In the rows, 128 means zero.
One turn moves every row onto another: examples first, then more rows asked
gev: 129	135	138	136	122	127	116	130	135	133	109	119	142	159	138	130	106	116	124	131	142	126	133	144	100	135	119	126	110	116	144	110	145	130	141	176	113	118	144	149	131	121	110
mugik: 158	137	136	144	125	151	126	126	119	124	114	132	151	143	131	129	124	122	96	112	133	149	129	127	144	110	149	105	106	128	143	149	132	125	141	121	130	139	127	155	129	123	129
dode: 132	150	155	148	138	149	127	114	143	121	107	141	140	151	127	142	109	90	122	129	129	122	137	150	121	141	154	129	110	138	126	117	116	120	145	160	121	139	126	153	144	130	112
Tupum: 120	130	151	135	134	145	128	147	125	116	120	142	142	151	139	139	136	134	110	139	131	130	121	132	116	130	121	124	96	114	129	126	124	148	128	172	127	117	157	132	113	148	132
bozu: 160	132	145	139	139	149	117	139	127	141	147	151	121	136	119	140	138	125	88	122	122	134	120	122	137	138	126	131	111	132	145	132	119	126	133	150	127	115	145	126	98	137	127
lef: 144	161	140	138	133	138	115	124	129	138	106	125	142	159	123	149	142	139	136	139	139	152	150	140	146	145	128	132	111	115	135	124	104	122	147	143	105	136	151	156	120	122	137
sikug: 151	157	148	149	129	134	145	148	114	118	91	124	132	148	114	135	101	130	100	140	130	134	140	136	113	121	135	114	89	138	131	116	114	92	137	157	122	111	140	157	103	140	118
Leb: 115	136	156	137	140	145	114	148	122	123	120	132	138	147	136	135	144	142	108	143	129	128	127	135	119	125	118	137	89	135	133	129	126	138	139	174	134	122	143	122	110	150	128
Mif: 105	133	148	141	133	150	125	146	117	111	115	142	142	144	139	138	135	132	116	140	131	126	122	136	118	118	131	130	91	126	124	135	120	135	137	167	137	129	142	132	128	147	135
kopa: 114	142	148	139	143	127	108	115	137	141	114	129	141	158	126	126	123	126	127	133	146	124	130	141	122	138	121	141	109	139	143	104	139	117	136	174	121	131	126	141	124	118	107
Kis: 136	159	136	149	136	149	111	125	121	144	97	118	123	149	111	162	131	138	132	118	127	146	141	161	133	125	126	121	116	108	146	130	123	133	148	148	110	131	136	149	136	135	135
repet: 152	130	137	140	130	151	133	137	124	113	115	145	153	151	136	120	130	125	99	122	130	142	116	131	139	116	148	110	110	121	134	141	126	140	126	127	134	130	141	143	124	121	130
ramit: 150	138	137	140	139	127	128	144	95	130	105	137	109	137	109	151	114	122	116	127	119	151	150	113	130	130	133	137	118	127	134	122	120	113	116	156	131	132	136	153	115	109	105
meni: 143	161	135	149	139	132	112	139	139	147	125	123	125	148	120	158	131	146	126	142	133	145	146	146	124	135	125	117	112	108	132	133	116	124	173	144	124	135	125	153	117	124	134
lagi: 168	136	146	138	132	146	117	122	125	148	147	149	126	135	117	144	127	119	96	111	127	144	131	117	146	138	135	113	121	127	140	130	124	125	125	136	118	130	142	138	105	133	133
nidad: 143	147	147	151	126	147	121	118	117	140	103	116	141	144	120	143	111	135	103	114	127	155	134	125	135	125	141	106	69	128	150	143	145	111	143	150	118	138	115	162	126	138	136
ziv: 146	155	162	148	146	141	109	121	148	134	107	119	139	154	125	134	116	106	106	132	125	123	145	154	115	138	137	134	102	151	141	117	130	127	160	168	125	128	120	141	126	135	100
pona: 144	148	161	153	143	141	144	137	124	118	102	129	129	165	130	147	104	135	100	125	133	138	139	146	134	132	130	90	99	144	135	108	127	97	127	161	127	119	119	136	105	131	129
Bapa: 109	138	134	143	126	125	116	127	127	137	121	144	133	145	135	131	106	112	128	136	142	120	135	141	113	141	130	135	105	124	136	115	119	110	151	176	121	129	132	151	144	123	117
Kefub: 168	146	142	140	123	140	99	141	102	155	126	123	130	126	120	128	120	128	90	117	120	139	147	129	135	122	142	128	94	149	139	152	120	121	149	145	122	135	140	146	122	134	129
Kifi: 148	134	139	145	142	129	126	137	102	118	103	135	115	144	126	143	116	124	113	128	119	160	159	121	139	125	124	117	126	125	151	119	132	119	134	146	141	131	116	129	123	110	104
rapun: 159	158	146	140	125	127	112	128	119	155	126	130	128	121	101	125	109	134	109	139	118	149	146	112	118	135	137	121	84	121	138	131	132	116	144	147	114	130	135	152	106	151	131
Geda: 154	134	138	148	141	118	125	153	99	132	102	129	122	154	131	144	110	137	98	122	121	156	157	122	139	134	127	118	102	127	141	128	119	122	132	163	135	132	129	154	121	101	101
Renug: 148	144	155	139	125	140	123	108	124	136	126	144	137	142	126	133	113	124	123	128	125	160	147	116	147	145	140	95	100	118	140	120	136	119	122	138	110	140	128	135	121	138	150
Tuki: 157	150	157	142	135	134	122	127	151	134	118	135	141	156	130	138	105	97	108	132	127	124	143	146	110	155	139	122	109	125	129	110	117	137	146	170	111	123	147	153	124	132	106
Bigo: 144	156	156	147	136	132	134	137	110	123	105	145	118	140	114	126	102	126	114	141	122	133	154	144	128	132	134	105	111	142	130	101	109	98	125	155	121	117	134	122	112	146	131
nok: 150	136	141	139	123	154	104	154	99	135	118	125	129	134	132	132	124	126	96	122	117	130	135	140	131	117	146	136	90	155	135	157	119	124	144	153	132	131	140	136	131	129	137

bozu goes to -> nok
Kefub goes to -> mugik
Now find these:
Bapa goes to -> gev
Bigo goes to -> sikug
ramit goes to -> Geda
rapun goes to -> nidad
Kis goes to -> lef
Tuki goes to -> ziv
Mif goes to -> Tupum

One turn moves every row onto another: examples first, then more rows asked
guz: 123	154	140	145	144	110	143	153	134	104	99	125	143	116	110	144	128	110
vapu: 112	141	132	137	146	111	159	137	97	114	136	122	130	147	134	164	131	127
vanag: 112	153	131	153	148	99	145	128	127	121	155	106	133	143	113	164	122	129
koz: 113	127	139	149	135	116	143	128	123	102	155	117	146	112	119	145	135	94
kavut: 136	138	127	143	147	114	161	140	149	132	152	123	137	125	122	151	126	111
Vip: 132	153	130	141	133	142	133	129	125	109	137	127	146	116	120	143	143	125
vaz: 135	139	133	154	143	116	147	153	129	95	136	110	148	117	105	164	111	100
Loz: 134	141	133	136	154	113	141	102	107	115	124	113	134	125	124	140	132	114
Luga: 125	143	144	127	144	105	142	144	130	119	104	133	122	131	128	129	128	125
kifal: 133	125	146	144	142	120	156	155	126	103	146	115	145	129	113	163	110	101
Talo: 139	167	127	170	139	108	144	128	138	100	116	101	137	138	128	138	122	118
raku: 109	130	140	141	131	104	129	152	130	101	154	104	119	136	138	145	111	119
nonip: 116	145	150	140	146	114	141	133	109	110	136	136	144	129	129	150	153	104
tur: 129	143	123	150	137	132	120	123	150	102	135	106	145	123	120	139	132	103
vaku: 114	130	130	139	148	121	129	141	115	99	100	103	131	137	131	132	124	131
laki: 123	146	141	131	147	120	149	129	94	104	135	113	131	139	122	164	131	135
Gode: 125	157	140	140	127	103	154	138	148	105	120	110	113	139	126	121	117	119
fur: 118	135	125	150	124	118	153	135	132	90	126	101	124	106	123	141	108	104
nutuz: 152	154	133	156	132	130	155	138	109	100	120	120	135	123	136	142	121	120
Ledi: 116	136	131	154	142	111	153	152	128	84	108	107	134	139	126	162	121	97
Vofu: 126	158	128	176	137	108	162	131	127	107	119	106	134	151	133	138	120	120
galan: 126	128	141	119	148	125	159	151	132	126	138	127	132	138	129	148	132	124
Kav: 97	152	154	142	135	111	138	155	132	94	129	120	134	141	123	143	142	101
lub: 147	154	137	162	132	121	165	142	112	111	134	121	146	128	126	144	118	130
tono: 103	154	141	146	128	107	137	128	131	97	161	102	126	137	128	142	133	105
Rukin: 126	128	133	151	153	109	117	143	131	116	135	97	140	130	117	140	102	125
bivu: 127	133	126	138	131	104	141	121	138	115	139	108	118	114	125	124	109	121
Semo: 112	155	129	150	156	107	137	116	117	110	139	96	128	148	111	156	125	126
zomu: 107	156	118	149	128	130	134	123	138	96	124	106	130	139	134	136	144	119
dit: 125	129	131	166	134	113	169	121	115	107	150	117	138	136	127	133	126	106
mivad: 121	161	156	157	134	107	160	153	130	106	134	125	139	153	117	137	134	123
nebuz: 125	145	136	130	130	141	130	145	130	91	115	120	137	134	139	142	142	112
Meke: 124	169	151	128	135	112	135	129	126	100	130	100	116	140	123	144	121	131
tabub: 146	132	137	141	139	112	158	123	127	120	121	132	133	114	124	127	124	113
vus: 121	119	141	138	147	117	131	152	113	105	112	107	133	140	141	144	114	131
tive: 129	135	137	147	145	125	119	136	128	109	132	99	136	116	110	138	108	137
topo: 119	123	138	144	159	98	125	147	118	120	129	130	144	132	129	145	132	110
bar: 117	140	128	134	139	112	170	150	146	114	127	118	121	148	144	148	133	112
Nes: 112	130	126	137	151	109	154	130	155	125	144	103	127	147	125	141	127	116
Rano: 111	130	136	150	148	101	154	151	136	96	120	104	142	154	122	155	121	95

nutuz goes to -> Rano
Semo goes to -> lub
Now find these:
nebuz goes to -> Nes
nonip goes to -> Gode
Loz goes to -> mivad

One turn moves every row onto another: examples first, then more rows asked
Fibut: 135	153	133	125	95	111	124	128	139	128	122	123	133	121
dabu: 117	134	136	107	118	122	141	141	154	115	130	133	118	139
Dida: 134	145	132	114	127	122	136	121	133	130	148	122	113	107
Ped: 127	149	139	119	123	132	126	131	129	121	152	114	119	114
valus: 142	116	115	121	111	115	135	132	131	140	102	136	140	143
nur: 138	113	133	115	135	134	116	125	116	127	144	110	115	131
dif: 139	123	116	120	106	121	139	124	128	137	109	138	148	141
fep: 142	113	129	113	143	139	119	140	119	129	109	135	139	127
Koteb: 139	141	136	116	116	118	129	131	130	127	154	113	113	115
Fiki: 139	150	144	111	119	125	128	121	134	124	148	117	124	116
magu: 132	118	123	119	132	145	122	133	118	134	106	146	137	119
Pevo: 137	127	117	133	103	123	134	125	136	139	104	141	141	132
peto: 127	149	130	134	93	114	134	125	137	131	132	118	127	129
sode: 144	117	148	142	138	129	133	126	138	128	112	135	113	131
rosu: 145	114	149	139	140	129	133	128	138	121	117	134	116	126
Mized: 133	128	147	119	129	140	121	131	147	118	120	132	101	143
Lapud: 140	115	135	109	137	140	121	131	117	133	145	112	119	129
busov: 137	122	137	108	138	134	118	140	116	125	143	110	114	131
rova: 125	116	127	114	135	143	115	135	115	139	136	112	112	127
Zade: 122	146	133	121	92	116	117	122	136	126	120	119	136	135
Tib: 124	156	132	132	100	121	120	121	132	129	116	117	126	125
pek: 137	148	144	113	116	114	134	130	132	122	148	121	120	117
Kifum: 133	125	107	125	103	120	139	123	128	140	109	138	127	141
dalat: 137	119	133	114	139	141	113	141	111	126	139	115	119	121
kebo: 138	125	111	124	102	118	128	133	132	137	102	131	139	142
guka: 122	116	140	148	131	114	145	136	131	137	115	124	128	136
Potuv: 125	108	136	144	132	114	142	139	130	132	115	121	130	139
Ziga: 113	137	138	108	123	128	138	142	149	118	130	135	115	141
gif: 143	111	115	114	137	137	125	139	118	130	111	139	139	127
bot: 135	111	129	121	140	138	117	129	115	129	111	133	148	123
Kel: 131	147	138	128	92	109	123	130	135	130	114	121	135	133
Saf: 105	132	140	128	123	116	140	147	141	123	115	127	142	133
fek: 136	117	125	110	145	148	124	135	123	128	141	121	118	125
mura: 133	126	150	120	124	137	118	134	147	113	124	126	102	141
Teral: 139	144	142	110	117	121	127	116	135	118	148	124	121	114
rabeb: 138	111	128	117	134	144	120	132	113	134	112	133	146	130
Sef: 129	151	132	123	92	116	125	122	134	130	122	116	135	138
kalis: 103	135	140	129	125	117	142	147	138	127	120	128	135	134
nog: 132	116	111	117	110	114	138	123	130	136	112	137	146	140
gisuz: 137	109	118	123	131	148	118	134	125	137	105	134	135	135

Kifum goes to -> magu
sode goes to -> Mized
Now find these:
Potuv goes to -> rosu
Ped goes to -> peto
nur goes to -> Teral
Fibut goes to -> kebo
busov goes to -> pek
Lapud goes to -> Fiki

